In the data rows, the value 128 means zero.
Here are some points:
[103 141 143 109 121 171 112 154 136  95 152  90 118 132 111 147 144 159 176
 164 104 116  92 110 120 138 133 144 115 145 139 165 135 133 140 127 158 152
 121 150 163 174 144  77 128 149 113 125 122 174 147 152  64 102 213 160 121
 108 129 158]
[ 98 125 197 138  95 109 183 128 159 129 143 160 126  64 100 100 218 159  95
 130  95 159 116 147 179 212  60 186 113  82 132 132 138 139 142 161 118 114
 147 190 155 119 181 119  86 132 124 169  99 138 121 134  72 158 201 136 114
 145 160 108]
[124 113 133 133 123  73 160 116 109 151  83  94 180 154 111 152 122  92  97
 144 150 130 155 111  90 104 109 101 143 159 114  99 149 131  60  92 121 161
 144 143 172  86  57 177 110 175 193  73 121 116 134 160  80 177 188  94 100
 179 129 140]
[138 140 162  93 104 100 174 124  97 164 134 151 111 100 126 124 120  77 124
 167 134  94 160 153  88 116 163 118 129 133 162 137 105 129 129 120 104 142
 178 160 174 118 132 124 153 153 126 139 131 146 178 115 108 142 133  79 133
 151 165 165]
[167 129 155 185  46 140 175 179 198  62 115   0 185 142 157 109 180 145 126
 123  81 115  79 163 153 114 130 153 137 180 179 153  91 130 110 175 101  61
 112 146 149  61 151 126 233 171  94 113 190 139  86 141  56 194 254 134 112
 109 177  96]
[185 143 120 141  74 157 138 139 169  68 133  64 162 121 156  91 153 146 140
 154 110 143  99 146 117  74 191 116  97 122 148 129  92 131 107 187 150  40
 147  77 146  66 166 177 156 133  92 116 147  91 111  53 130 149 192 132 155
 125 166 105]
[166 117 153 168 169 109  56  89 133  36 103 155 123  91 130  86 108 158 100
  72 212 184 146 113 191 188 109 148 142 104 139  49 179 148 141 164 198 144
 138  96  83 137 197 118  59 134  53 174 125  35 141 118 105  62 109 135  82
 155 114  66]
[112 150  93  96 103 119 117 121 135 194 110  65 142 101 110 138 129  97 104
 114 118 146  92  47 122  90 113 134 206 124 116 134 129 118 118 141  86 129
 133  99 106 124  67 122 134  89 134 156 155 107  66 156 108 154 166 129 120
 163 133 137]
[126 153 106 124 123 110 162 112 118 106 141 161 104 112  82 139 114 114 114
 148 119 122 175 140 110 176 141  92 128 136  80  89 147 165 116 138 134 124
 165  99  74 107 111 178 148 174 128  84 151 105 202 104 120 111  88 153 119
  94 130 161]
[131 132 106 122 115 108  93 161 153 152 152 178  85  89 106  93 122 116 102
 108 144 113 112 141  64 167  91  74 106 126  73 181 170 111 154 108 156 125
 106 157 176 111 136  89 119 132 126 152  58 121 154 120 124 144 140  74 124
  92 106 136]
[167 129 185 137 106 149 165 158 152  61 104 117 107 103 111 123 173 204 130
 190 121  90 164 181 117 161 105 126 113 161 117 136 143 203  54 149 136 126
 159 124 129 167 169 115 177 175 126  62 142 133 200  99  34 158 198 161 152
 191 191 123]
[159 115 146 119 151 128  89  88 176  93 123 100 185 170 145  60 140  97  86
  71 192 192 123 117 146 177 118 165 114  91 103  86 158  92 146 190 115 114
 115 140  90  96 113 138  88  59 142 156 128  57 116 127 162  81 145 156 107
 154 108  48]
[151 121 144 141 161 141  92  67 151  87 177 205 119 127 134  82 139 173 134
 121 156 105 142 160 165 203  94 131 140 100 111 166 161  86 145 140 141 114
  92 148 144 111 189 154  71 141 122 157  82  86 142 102 150  76 146  78 130
 125 119 134]
[ 89 135 129 103 117 139 125  94 143 144 135 128 118 136 114 126  93  92  65
 139 129 123 120 167  95 100 186 122  86 120 124 109 114 153 138 157  74 162
 145 140 142 125  58 193 194 118 125 104 134 118 156 141  89 108 110 129  99
 128 157  75]
[106 162 195 143  93 143 141 159 180  93 138  97 154  76  95 124 117 185  94
 105 164 151  93  63 127 137  65 171 149  81 145 110 138 105  97 116 160 133
  83  65 158 182 134  54 109 102  69 139 118 130  87 101  75 120 177 138 108
 125 131  92]
[136 109 114  97 160 126 132 103 114 171 116 100 136 124 155 135 142  83 155
 147  98  90 187 145 106  87 145 102  93 180 115 138  79 151  99 182 118 145
 154 143 161  91  84 163 157 129 191  79 130 115 114 145 117 162 115 108 170
 100 116 134]
[105 148  81  93 155 144  75 104  90 127 185 221  46 134 143 140  64 128 194
 107  67  48 101 109 105 117 154  49 154 124 119 168 130  79 172  82 165 141
 108 107 161 119 173 101 119 103 187 181  94 159 114 177 217 130  29  94 118
  59  57 162]
[112 106 113 126 127  93 122 160 107 129  96 157 161 126 120 123 206 134 112
 131 151 118 142 148 108 165 112 145  73 143 128 156 155 131 116 128 118  90
 139 170 105  60 122 137 128 104 153 112 116 124 148 150 167 182 172 119 120
 125 182 175]
[140 104 125 137 118 151  87 122 143 104  86 131 172 206 174  83 129 113 131
 125 161 200 119 118 126 139 147 113 132 157 154 110 176  96  96 154 150 126
 103 135  83  80 104 159 123 132 132 107 108  89 108 140 174 140 146 159 145
 137  66 135]
10 more points follow, each with its number after it:
[ 79 118 100 120 114 124 102 107 109 144 146 192  89 161 104 124 123 126 135
 103 126 170 141 147 127 127 103 146  99 131 121 122 145 110 118 117 157  94
 132 138 143 123 152 146  75 112 165 154 141  91 145 147 164  99  77 161 104
  87  89 134] 0
[ 93 124 100 109 159 131 108 100 106 116 124 191 137  98 132 129  97  72 132
 135  89 124 128 164 116 125 125  62 133 177 109 123 121 194 143 126  99 161
 138 120 161 152 140 175 137 152 129 132 134 136 178 111  94 141  79 128 152
 140 163 147] 1
[133 110 114  85 196  92  90  94 141 144  91 207 103 157 150 110  91 109 139
 132 144 113 154 170 125 145 156 109 140 147 117  72 156 120 156 134 148 108
 115 129 135 108 117 180 133 100 109 146  87 111 150 111 168 136  78 112 111
 118  92 186] 2
[ 75 132 118  69 141 133 148 146 114 204 140  78 133 143 135 190 102 122 169
 137  77 137  80  42 110  49 135 190 204 139 147 163  74  77 141 105  77 144
 120 131 148 125  18  98 163 107 150 131 138 210  84 156 134 133 103 143 136
 139  84 126] 3
[125 105 114  98 155 148 141 116  97 120 125 120  79 124 121 128  73  92 141
 127 129 122 149 141 169 118 172 120 129 120 144 140 129 137 127  90 156 146
 124 112 135 153 127  83 130 156 126 125 145 134 108  92 105 104 132 113 145
 128 117 123] 4
[129  63 156 128  98 144 194 128 169  68 139 133 148  42 148  98 195 151 181
 159 117 184 143 152 132 105 127 107  71 144 160 149 136 123 129 117 129  58
 134  95 139  59 190 142 150 171 124 122  92  99 167 129  73 167 190 153  89
  73 159 118] 5
[ 75 115  65  92 177 128 159 115  69 216 129 220 112 132 108 166 119 140 106
 141 169 158 140  94 156 149  53  90 170  99 116 105 103  86 163  63  86 156
 106 155 126 143 115 148  87  99 201 145 153  71 150 125 197 111  88  55  86
 140  92 144] 6
[174 125 163 128 165 138  91  87 142  86 145 168 100  97 142  79 121 100 164
 105 111 178 110 204 157 123 121  63  91 120  92 125 130 151 119 175 183  99
 110 125 136  83 161 132  95 103 122 144 111  83 157 100 139 110 113 184 134
  77 130 161] 7
[114 117 138 108  63 165 148 189 158 166 105   0 183 171 163 157 164 146 173
 151  54 114 103 118  90  88 140 144 123 166 182 166  84 102 105 150  60 124
  68 182 153  39  81 118 183 142 134  82 144 144  67  92  41 250 244 124 131
 121 175 129] 8
[ 95 153 147 117 111 150 145 158 140 116 102 132  95 128 134 114 151 102 144
 122 108  94 174 141 123 151 115  95  77 136 166 137  82 137 134 102 113 125
 144 196 146 115 183 141  68 136 105 145 101 172 125 123  90 189 158 146  95
  96 110 128] 9
Which of these numbered points is nearest to each point below, looking only along the 6 directions in which the first points spread most? Its number follows each.
[163 146 134 147 110 162 161 100 111  39  55 153 125  57 118  89 191 114 114
 143 173 132 188 255 161 155 194 100  36 155 143 127 139 211 107 178 180  71
 134 121 138  91 201 191 125 114  92  39 167 109 166  77  26 135 198 115 127
  78 223 185] > 5
[117 125 101 134 162  67  88 114 115 140 125 199 132 147 155 136 125 135 173
 101 126 101 153 153 135 145 138  83 143 128 131 147 100  96 162 112 163 124
  98 121 119 106 173 108  99 100 166 187 101 130 175 124 166 138 113 117 102
  55 108 168] > 0
[109 101 120 137 133 114 123 105 154 151 146 195 153 106 128 106 190 118 110
  39 176 186  98 136 134 118 113 138 156 140 107  92 136  82  89  97 144 127
 110 149 150  69 149 170  94 139 156 158 113 113 132 107 198 123 149 141 142
 141  98 160] > 0
[ 98 120 161 106  97  63 214 181 129 137 123  93 164  85 114  84 189 165 120
 146 105  98  93 138 149 110  96 133 116 142 164 112 138  88  74  80 100  94
 108 167 130 120 113 103 137 147 154 122 132 218 128 169  74 144 200 100  84
 154 129 173] > 9
[125 120 111 106 148 127 133  99  58 129 107 178 118  90 100 147  70 158 113
 135 160  61 191 174 142 120 152  50 125 143 119 112 137 156 147 134 166 121
 171 117 102 156 111 131 124 114 169 116 134 142 152 151 101 120  95 126 133
 110 140 148] > 1
[163  88 130 148 128 177 122 141 136  86 138 213  89 128 172  80 139 125 150
 107 101 111 173 168 149 137 157  78  69 145 111 112 168 182 148 169 166  63
 188 111  78 126 198 105  95 137  93 128 124 104 164  81 154  88  86 154 166
  56 178 125] > 7
[123 132 147 128  98 100 130 197 173 135 163  14 157 130 152 137 149 166 128
 181 156 145  90 154 104  96 157 207 149 153 157 121 113 129  80  99  85 130
 118 160 137 107 102 142 119 107 129  89 180 151  55 135  71 176 199 104 150
 203  90 116] > 8
[ 94 120 130  92 104 106 157 154 107 208 137  68 116 155 144 216 113 114 126
 141  87 122  86  66 152  99 130 141 174 150 111 154  99 113 119  71  79 176
 102 133 127 174 107 102 170 105 124  87 118 185  74 152 180 176  86 152 170
 134  78 151] > 3
[125 135 104 100 153 110 153  85 141 119 113 176  89 102 145 113 163 114  89
 120  99 146 145 175 144 107 136  94  98  89  88 131 146 120 121 123 121  85
 152 170 144  70 117 152 185 138 143 119  82 129 137 123 129 216 186  99 129
  83 169 141] > 9
[ 90 108 105  91 132  87 103 115  85 205 105 237  85  88  54 113 143 152  93
 102 160 136 103 120 145 192  21 108 142  94 121 146 146  90 150 118  52 167
 138 195 111 148  81  76  78 143 181 174  96 126 167 161 162 134  50  52 108
 191  62 157] > 6
[122 133 108 114 141  87 109 107 158 131 122 152 140 133 148 144 117 103 144
 119 135 109 140 188 118 141 158 113  83 166 101  78 169 173 131 174 128 114
 119 117 130 100  80 166 196 149 138  93 136  83 162 109 107 113 132 127 181
 101 128 125] > 1
[ 91 155 119 121 113 110 103 142 142 193 178  67 153 163 144 163 112  99 153
 131 107 161  71 110 142  87 122 140 142 153 158 195  99  82 149 102  75 157
 105 172 137  98  68 104 148 153 165 190  93 175  75 138 146 165 133  71 114
 143  55 160] > 3
[101 102 147 107 180  94 155  99 101 250 117 121  80 143 102 142  89 108  64
 152  95 138  75  49 122  91  86 139 150 126 150 101 107 106 169  83 118 214
 149 116 149 180  73 140 114  97 196  97 116 180 102 164 142 106  55 129 143
 189  74 106] > 6
[ 73 100 137  60 154 111 115 125 110 123 105 188  83 110  75 174  93 133 113
 114 189 165 130 111 110 148 114 132 145 120  82  89 153  90 149  70  71 206
  91  93 136 154 121 124  88 131 181 120 147 156 110 102 134 111 121 121 138
 132  71 112] > 6
[180 122 137 193  95 146 133 102 202  85 149  84 139  91 138  96 161 136 127
 141  86 124 156 156 127 143 165 148 128 134 128 168 109 116 140 144 173  88
 101 154 110  25 152 127 153 153 116 118 161 139 116 122 105 188 192 142 155
 140 166 149] > 5
[111 110 131 103  98 109 158 173 121 151 160 168 121 117  67 144 181 153 123
 109 175  74 169  61 117 162  42 173 145  39 158 116 163 110  85  73  79 183
 143 168 129 176 128  81  68 146 161 186 115 128 133 157 166 114 104 115 138
 132 128 112] > 6
[120 139  78 130 144 195  99 148 108 152 153  45 145 225 153 184  85  79 150
 114 104 127  73  58 118  82 158 187 214 128 116 120  79 102 181  93 132 195
 140 106 142 161  99 128 122  97 135  80 153 188  45 113 144 121 102 138 174
 159  55  65] > 3
[183 145 155 187 147 166 101 148 180  55 177 102 137 114 133  74  66 167 121
 120 175 148 105 124 185 170  78 180 123 136 127 154 163 114 113 139 197  91
 143  59  95 143 204 104 148 113  34 141 116  18 143 105 168  85 127 171 113
  83 159  66] > 7
[ 77 162 116 121 146 112 200 155 116  97 122  83 158  86 121 183 134 117  98
 195 143 104 236 183 157 131 133  89  25 152 144 120 156 197  98  97  84 128
 195 129 118  54 114 229 162 146 155  78  88 139 161 129  52 192 217  83  79
 113 191 214] > 1
[130 105 140 185  97 188 116 136 133  85  73 100 161 117 113 153 114 150 142
 162 129 123 161 180 173 135 134 120 100 142 158 125 106 196 126 151 146 134
 121  93 147 114 170 142 156 159  62  41  96 157 151  93 109 148 202 129 130
 138 200 126] > 5
[ 98 157 141 132 105 184 156  97 115 160 135  13 161 185 124 170 107 134 151
 126 106  92  68  85  97  83 151 203 228 130 115 146 108 106 138 133 110 154
  87 113 137 176  42  98 148 109 116  98 114 173  87 130 174 117  56 132 167
 147  81  86] > 3
[ 71 135  96  79 115 161 107 129 102 192 138  60 119 171 139 143  75  81 168
 169  84  92 104 130  96  62 156 117 191 155  87 154 116 135 112 119 121 158
 150 142 149 134 107 136 144 137 160  77 144 229  97 163 100 205  99  92 125
 142 146 142] > 3
[150 124 131 143 156 114 151 110 114 130 158 144 135 123 124 112 103 122 120
 148 117 118 124 155 131 164 139  81 105 162 110 131 123 146  99 193 129  78
 131 129  89 148 183 154 120 162 108 155 143 113 170 121 140 134  86 154 117
  78 141 131] > 7
[128 133  88 124 147 109 116  77 119 155 148 181 124 151 150 128  92 122 123
 141 136 156 165 123 134 118 157  91 115 171 125 117 153  90 106 161 150  76
 112 149 113 126 113 131 145  79 129 137 130 121  90 100 159 110  87 147 141
 105  75 117] > 2
[135 156 156 109 152 165 104 151 136 132 116 121 107 151 141 120  82  92 147
 155 102 126 130 156 105 127 145 147  86 153 174  84  96 114 141  95 131 137
  92  88 142 156 110 137 150 127 108 121 127 104 125 111 142 108 117 159 124
  49 117 108] > 4
[138 125 102 142 122 117 113  71 166 128 112 149 168 184  91 115 106  94  88
  83 193 213 113 141 127 172  99 152 147  87  99  98 149 116 119 135 114 130
 112 150  99  93  93 103  98 123  93 159 148  43 105 139 193 131 117 180 112
 151  99 126] > 0
